In the data rows, 500 means zero.
Here are some numbered points:
496 478 576 379 604 492 596 278 645 494 0
478 510 594 379 625 476 519 327 640 501 1
484 490 578 410 609 468 447 371 657 471 2
461 480 596 364 619 467 527 303 668 497 3
515 479 562 486 379 610 716 210 486 575 4
485 519 542 381 648 487 322 522 623 488 5
508 531 523 401 651 511 322 529 631 476 6
497 476 542 518 367 604 697 213 526 555 7
494 527 389 713 230 496 899 435 235 510 8
481 507 528 431 627 503 324 528 593 466 9
481 489 559 491 411 587 651 213 525 565 10
500 507 370 710 235 445 953 437 242 488 11
512 469 510 441 604 523 335 514 613 480 12
493 512 575 407 614 503 439 439 644 449 13
535 541 350 705 489 195 655 947  62 574 14
496 487 508 498 502 586 359 499 577 485 15
489 512 589 385 588 483 443 395 668 478 16
482 507 567 373 639 498 326 520 632 466 17
513 537 330 624 581 236 406 999  50 501 18
475 504 566 383 637 486 376 459 643 476 19
486 526 546 387 668 486 317 526 627 465 20
477 512 549 381 632 498 335 484 641 448 21
511 496 528 449 546 567 347 494 611 510 22
526 538 382 718 258 396 998 434 225 457 23
512 515 361 581 625 304 333 999 156 404 24
529 485 388 747 293 414 753 529 345 566 25
545 481 505 565 357 681 456 446 532 522 26
487 511 510 402 646 499 303 525 618 486 27
515 515 503 418 626 506 301 504 600 468 28
498 522 519 438 569 530 317 524 608 491 29
519 472 494 504 435 629 413 458 573 518 30
488 492 572 402 609 490 482 341 626 489 31
519 536 399 476 642 386 346 849 602 161 32
520 495 455 693 244 567 605 460 435 545 33
474 514 603 386 609 509 440 391 644 486 34
528 519 360 528 653 337 303 999 317 291 35
484 523 590 386 638 515 376 494 654 467 36
492 492 523 430 574 540 338 513 592 471 37
505 488 514 488 500 616 386 489 564 480 38
470 496 577 376 603 509 492 370 630 502 39
477 511 393 698 232 482 938 429 202 517 40
538 525 374 545 628 343 297 999 274 345 41
527 490 512 452 525 592 380 489 585 483 42
477 526 543 390 633 504 298 507 619 461 43
478 485 578 373 627 503 343 464 635 452 44
481 492 593 391 608 487 470 384 641 471 45
473 496 546 421 651 496 330 528 613 486 46
465 505 525 414 632 487 328 534 630 459 47
485 478 577 372 624 491 366 444 639 464 48
503 504 448 642 194 644 791 407 239 603 49
504 488 559 373 659 480 341 491 642 474 50
525 525 344 730 420 200 766 753 162 588 51
473 491 561 450 454 574 650 234 553 578 52
536 497 501 435 569 550 315 510 600 463 53
528 502 523 464 533 564 343 527 606 488 54
501 483 518 496 466 660 388 497 578 489 55
500 486 512 460 561 570 335 522 597 490 56
470 496 600 412 518 547 630 237 599 544 57
510 474 523 504 477 620 377 476 544 478 58
501 523 507 429 589 525 331 527 602 493 59
498 479 582 386 573 501 589 275 635 519 60
460 464 585 384 609 490 569 289 659 511 61
526 536 381 441 622 392 328 794 620 158 62
480 498 598 379 599 491 520 348 649 472 63
477 490 566 387 610 479 556 308 656 491 64
526 528 352 748 396 235 785 667 193 555 65
525 498 383 739 286 446 722 510 346 572 66
458 491 590 399 597 517 420 408 652 492 67
500 501 522 447 578 535 319 536 602 473 68
508 482 466 589 323 660 487 458 502 516 69
526 520 353 746 394 219 781 706 166 571 70
488 497 581 395 589 471 492 339 691 481 71
495 523 537 519 349 606 713 221 444 611 72
498 505 617 389 594 473 541 328 652 495 73
473 496 522 436 617 523 322 540 592 465 74
520 531 366 582 592 275 343 999  71 471 75
501 464 596 376 546 504 590 235 596 524 76
473 511 543 394 637 475 334 515 612 448 77
494 473 583 461 447 586 646 239 586 548 78
532 478 443 685 264 594 625 478 440 547 79
488 496 484 456 513 596 373 524 601 486 80
538 499 343 749 388 269 784 643 222 586 81
485 478 542 472 407 599 664 222 522 556 82
499 513 523 394 667 497 300 521 619 492 83
547 486 360 735 341 293 759 610 221 596 84
505 495 571 393 643 518 368 449 656 464 85
490 484 517 395 627 522 331 523 613 440 86
486 472 582 386 587 472 607 257 636 514 87
498 492 544 508 379 614 704 210 476 593 88
498 487 541 547 318 622 732 283 416 626 89
519 482 508 498 418 640 399 478 573 492 90
482 498 458 637 215 646 753 353 253 622 91
504 489 529 427 629 513 280 528 611 479 92
496 496 491 611 265 619 768 307 318 597 93
496 510 577 364 631 511 346 463 631 474 94
512 498 432 705 251 549 638 481 427 556 95
453 514 553 380 681 508 328 507 629 457 96
514 492 518 489 491 619 359 465 563 498 97
487 482 591 384 606 462 563 284 638 491 98
498 506 508 399 596 519 335 533 621 473 99
519 474 516 503 407 657 407 461 531 510 100
539 510 372 735 299 405 743 540 321 580 101
504 503 602 362 618 444 555 325 655 497 102
513 499 589 402 600 466 504 346 648 483 103
475 500 426 623 217 628 772 407 239 621 104
503 488 505 425 606 527 320 520 626 472 105
463 481 575 397 543 537 596 252 617 519 106
521 498 532 478 458 616 370 485 566 489 107
534 524 360 549 632 307 279 999 196 356 108
486 513 524 389 671 476 310 526 644 477 109
471 483 557 379 644 500 389 463 653 488 110
509 475 478 619 268 639 763 338 269 606 111
489 501 540 393 604 512 326 537 611 480 112
488 505 582 402 609 448 503 348 647 481 113
488 499 579 395 602 488 593 251 631 535 114
477 498 538 410 628 524 304 531 638 485 115
520 470 454 642 270 598 573 464 444 510 116
499 502 341 726 447 155 730 826 122 595 117
481 513 568 357 644 529 337 506 625 480 118
519 552 354 526 622 340 318 999 271 345 119
520 491 466 654 272 623 530 472 478 540 120
503 517 404 692 185 541 883 460 213 558 121
491 488 600 391 619 474 564 294 663 505 122
514 481 430 688 269 592 625 480 426 544 123
502 490 514 454 518 579 340 519 613 479 124
518 474 471 636 271 631 538 467 461 543 125
466 515 573 405 595 492 460 392 670 499 126
481 504 552 384 631 500 404 434 643 473 127
Which point above is nearest to each new point by angle, seen from the average point of the numbered points? Its number follows each.
495 463 606 442 455 562 626 238 575 559 : 78
500 509 568 395 605 495 402 434 638 481 : 127
490 500 533 573 303 627 743 287 371 621 : 89
540 480 475 586 317 645 474 464 508 507 : 69
511 487 510 501 411 656 411 459 563 486 : 90
468 474 540 510 378 617 697 236 520 561 : 7
545 551 341 627 551 216 491 999  52 531 : 18
521 523 353 680 513 196 629 962  79 571 : 14
493 504 595 369 621 503 535 326 632 497 : 1
531 499 486 549 348 655 442 480 542 499 : 26
522 526 538 386 644 487 340 481 642 479 : 50
507 491 613 436 489 546 617 220 598 536 : 57
494 490 577 376 591 488 449 414 642 487 : 16
493 478 506 567 278 634 747 274 392 607 : 89
472 510 555 385 621 525 402 431 658 464 : 127
471 512 568 382 657 497 375 478 635 485 : 19
509 528 391 464 620 418 345 761 680 167 : 62
496 509 505 449 507 580 345 524 580 491 : 124
493 486 567 381 652 507 337 517 605 471 : 17
484 468 581 407 523 546 613 230 574 547 : 57
477 480 573 387 605 519 399 406 656 472 : 67
541 493 407 731 259 502 662 504 424 554 : 95
548 515 346 619 583 235 414 999  52 489 : 18
534 506 343 689 496 205 560 999  40 554 : 14
545 475 500 563 344 671 460 491 548 520 : 26
504 536 377 691 270 351 999 454 272 427 : 23
503 498 503 503 415 662 408 491 576 506 : 90
462 482 568 390 586 500 428 413 643 465 : 67
514 496 414 705 241 474 701 495 360 547 : 66
532 517 352 651 545 231 451 999  52 518 : 18
466 477 600 368 593 455 574 268 635 488 : 98
495 479 516 482 556 559 329 507 604 509 : 56
469 494 525 425 643 545 304 521 601 469 : 74
517 533 364 663 509 205 587 999  40 559 : 14
526 544 333 696 481 181 681 892  97 547 : 14
522 489 480 574 327 664 467 461 504 519 : 69
542 522 370 521 644 345 292 999 388 256 : 35
531 519 327 713 494 201 674 898  78 576 : 14
485 511 567 371 660 507 350 485 645 446 : 21
513 496 511 459 585 561 319 513 588 485 : 56
547 515 345 652 530 219 491 999  41 528 : 18
498 493 424 737 254 520 671 496 381 552 : 95
502 565 367 694 261 362 999 421 255 416 : 23
480 493 514 548 327 601 719 271 419 616 : 89
477 477 613 420 504 547 620 259 573 548 : 57
527 539 389 488 647 366 324 894 528 189 : 32
493 495 584 371 613 491 447 400 679 503 : 16
486 509 559 385 640 495 342 522 611 455 : 17
473 488 566 373 648 484 323 523 637 468 : 17
505 475 490 530 381 658 404 445 544 498 : 100
475 489 579 404 609 499 466 386 648 460 : 45
522 531 374 567 595 289 310 999 131 398 : 24
535 523 356 512 625 317 301 999 362 285 : 35
512 533 357 722 309 324 999 430 271 395 : 23
537 480 461 582 304 649 463 472 502 523 : 69
512 502 526 489 417 642 393 473 560 498 : 90
518 465 530 482 482 610 371 499 585 456 : 38
522 493 497 532 417 635 414 469 566 526 : 30
